Z: rows in several groups, each row roughly a mix of its group's directions (some rows in no group):
Z (112 x 11):
[[-14   5  11  33  -9   7  11  28  38 -19 -10]
 [-16   0  46  -3  17 -15  -1  -3 -25  -5  29]
 [ 19 -13  21 -12 -28  -8  18  15  21  21 -32]
 [ -4   1 -31  29 -16  20   8 -29   0  28 -16]
 [ 21 -13   8   5 -34 -32  14   9  10  26 -22]
 [-17   7   0  28  17  40   6  29   3  -5  21]
 [ 10   0  43  -4 -14 -27   0  30 -15 -18  11]
 [ 15   5 -16 -29   9  -7 -10  44 -30   0   5]
 [ 12  14  17   6 -39  -9 -12  -1  19 -38  13]
 [  6   9 -16 -19  19  -2   2  48 -10   1 -31]
 [  8   1 -22 -40  13  -9 -15 -28  26 -18  -5]
 [ -1  11 -58  -4   0  15   9  14 -20   2  -1]
 [-14  -4  -7  27 -17  13  -1 -39   4 -25 -28]
 [ -1  12 -20  -8 -15  -1 -18 -56  -2  -9  -1]
 [ 27 -22  -1 -10 -18 -34 -11  15  -5 -22 -27]
 [  8 -30 -25  -4  16 -12  -6  22 -11  42  -3]
 [ 24   1  20   2  -4   0  -9  40 -10 -33  24]
 [  7   6  31  28 -20 -41  -3   4  16  10 -11]
 [-36  18  32  31  -9 -15   2  -9  -1  -3  21]
 [ 24   3 -32 -34  19  -9   5  24 -14  -3  21]
 [  5  21  29  22 -29 -22 -14 -23  -9  -7  21]
 [-15   0   7 -29  37  -7  21 -17  -8  30 -15]
 [  4   4  39   5 -12 -12   3  42   8 -17  20]
 [  8 -22  -2  36 -20  -6   5  31 -21  12 -22]
 [ 12  -7 -10 -19   8   7 -14   5  17   3 -56]
 [  4  25 -12  -3  27   4  25  17 -42 -15  -1]
 [  1  -3  39 -11 -18 -39  -2  24   6   8  16]
 [ 32 -17  11  24 -20  -9 -34  -3  18  12  17]
 [ 25  -6 -25  18  17 -16  13  42 -18  -8   3]
 [  9  -1  39  16  -6  -1   5  48  -2 -15   0]
 [ -6  30  17  31   1   1 -14  -4 -12   7  42]
 [-13  -5  17  15 -20 -12 -25 -44  22  10   8]
 [ -6  -4 -10   1   7 -15 -14 -49  27   9 -24]
 [ -9   4  36  33 -14 -25  -2  -3  27  11  16]
 [  5   4 -17 -14  13  11  19  48 -14  -3 -26]
 [-32  28 -14 -11  29   7  -3 -25 -27  -8   2]
 [ 37 -15 -12  -7   9  -7  32  15 -28  -5 -20]
 [-13   5  33 -18  28   0  11  28   6 -32  -1]
 [-31 -16 -16  25 -18  -1 -16   3  23 -21 -28]
 [  4   6  39  21 -39 -20  11   7 -13  -7  -6]
 [ 18  -6   5 -43  22 -18   3  20  28 -13  -2]
 [  4  28  23  -1  -5 -23  15  48   1  -3  -4]
 [ -5   1  43 -11   7 -24 -24 -16  28   7  -9]
 [ 36   6   1  10 -15  -3  17  31 -33   0 -19]
 [ -5   6 -14 -11  23 -29  -1  11 -16 -46  16]
 [-12 -29  24  22 -20   4   4  25  23  -9  26]
 [-15  14  24  31   2 -19  26 -14  21   6 -27]
 [-11 -21   2  14 -30 -31   0  14  23  19 -26]
 [ 24 -14 -11  -2  38 -40  20   0   5   3   4]
 [ -2 -11  -2 -35  33  -7  26 -24   2  20 -13]
 [  6  24  23 -36 -10 -18  28  21  -8  -3 -16]
 [  9  -8  10  -5  31   9  24  47   6  16   5]
 [-13  16  39  30 -25   6  15  20   6 -12  11]
 [-16   4  30  19  -4 -33  -5  -4  39  13   3]
 [ -9  12  20  35   0 -46  -5   8  16  -8  -8]
 [ 15   1   8  25 -49 -17  -5   0  -5  23  14]
 [ -9   7  30  -1  27  13  16  38  -4   6  26]
 [-12  12   6  13 -26  -5 -25 -20 -13  17  42]
 [ -8 -13  42  20  -2   1  20 -23   7 -33  -4]
 [ 25  17  24   2 -29 -13  32 -19  -3  20  -8]
 [ -1   2  32  21 -26 -22 -15 -10  27  25   0]
 [ -4 -15  14   6 -12   4  -5 -55  17  16  13]
 [-20   2   3  -5   8  -6  11 -15  22  48 -27]
 [ 32 -14   6 -36  14 -30  11  19   3  13  -9]
 [ -1 -15 -36 -15  12  -5   2 -27   9  15 -38]
 [  8  18 -50  -4 -15   2  11  17  25  -6 -13]
 [  6 -32  13  33   0   8  13 -39   2  -9 -15]
 [  4  -3  21  28 -36  11 -22 -10   3  -1  34]
 [ 17 -19 -21  16  31 -27 -10 -16   1  -2 -31]
 [ -3 -19  29  23  -8  -3   3 -40  26  16  -9]
 [  9 -32  -8   3  13  24   8 -28 -13   2 -38]
 [  1  -1  28   8 -37  19 -10   8  23  33   9]
 [  7  26  -3  -9   7  12  18  46 -28   3 -13]
 [  1 -32 -23 -12  43   5  18 -15   7  15  -4]
 [ 26 -11  -2 -42 -14  16  24  15 -13   7 -19]
 [  2   4   3   1  -8 -25 -20 -33  45  11  -6]
 [ 15 -14 -11  -4  25   6 -17  12 -48 -21  -2]
 [  3  12   4  15 -17 -23  -7  -6  12   3  54]
 [  2   5 -25  40 -14  35  15  -4   6  21  -4]
 [ -2 -11  26  38 -20  -7 -14 -30  11   8  21]
 [ 24  -2 -17 -29   7  -4   0  33 -37   6 -10]
 [-19  -5  -3  35   8   2  27  12  -5  29 -32]
 [-14  24   0 -36 -27  31  -9  12  -9 -19   1]
 [ -2   4  38 -15 -15 -28  15  17  31 -12  -7]
 [-39   7  -7   2  18   0 -21 -22  20 -22  25]
 [  0   5 -37 -27  14  13  37  16 -17   1   1]
 [ 25   5  23  -2 -52 -13 -11  -8 -13  -3  -5]
 [ 25  -6 -22  35  22 -15   2 -20  -4  30   6]
 [  0  12  -3  35 -26 -14   1  20  28  29  14]
 [ 15 -22 -32 -34   5  18   9  13 -18 -20 -15]
 [ 40 -13  11 -21   7 -22  10  21 -22 -12 -18]
 [-23 -18 -21  18  28 -13   5 -16  19 -26 -23]
 [  7 -10  -7 -10  16  10  23  29   2  22 -44]
 [ 18 -10   0   9 -35  19 -38  -3  -8  26  12]
 [ -5  13  -6 -27  25   3  13  34  -4 -23  30]
 [-16   7  32  25 -38  18 -10  -3   4   0  24]
 [ -1   7  31  10  -6 -26   6  30  38   4  15]
 [ 31 -25   2  17  18 -18  29   4   0  28 -14]
 [ -1 -25 -31 -12  11  34  -5 -36 -10  -6   4]
 [-13  14 -12  44 -31  12 -20  17  -5 -10  -4]
 [ -6   8  36  20 -12 -26  -2   4  23  19  30]
 [-26 -11  -9 -21  20 -10   8   3  42  24 -14]
 [-20  15  -2  20 -16  -1   4 -13 -18 -15  49]
 [ 14 -18 -20  -3  44   9  37   1 -11   3   4]
 [-23 -20 -34 -29  24  -1 -22 -15   4 -13  -6]
 [ 14  12  15 -13 -17 -18 -14 -34 -33 -26   3]
 [-12  -8  -1 -19  49  11  14  28   7  15   2]
 [-35  36  14 -22 -16  17 -19  12  12  -1   8]
 [  5  23 -28 -27  -7   5 -27  24   5 -27 -16]
 [ -8  11 -23   4   5  16   9  42 -40  -2   0]
 [ 18 -20 -18   9 -25  33   2  13  -5  -2 -37]
 [-22  18   8 -39 -17  -7 -28  -6   3 -20  21]]

one row of each group, then the others: which group is each in?
[  8 -24 -22 -13  22  -2 -16  31   9 -32 -17]
G
[  7  10  32  30 -37 -11 -10 -25   8   3  11]
Y
[  7  -3   5 -45  19 -16   8 -33  22  -6   8]
H

[  6 -20  38 -14  10  -1 -28 -25   8  19 -19]
H
[ 12 -17 -12 -28  -8 -11  17   0  -8 -17 -47]
Y
[ 4  0 21 16 15 11 35 15 29 32  7]
Y
[ 34 -13   5 -37  15 -25   4  18  -2 -15 -15]
G
[-19   1  19 -24  12 -12   5  14  41 -27 -11]
G
[ -4 -14  20  20 -11 -13  28  31   3  21 -29]
G
[ 13   1  -3  -3  39 -26  26  26 -11 -10  20]
Y
[ 20 -28   1  -9  29   1   2   0  -4  10 -47]
H
[ 10 -15 -22 -14   5  19 -25 -36 -23 -24  -7]
H
[ 15 -13 -46 -11   2  19 -16 -20  -6  13 -24]
H
[-13  32   3 -20 -15   2 -31  17   9 -35  -7]
H
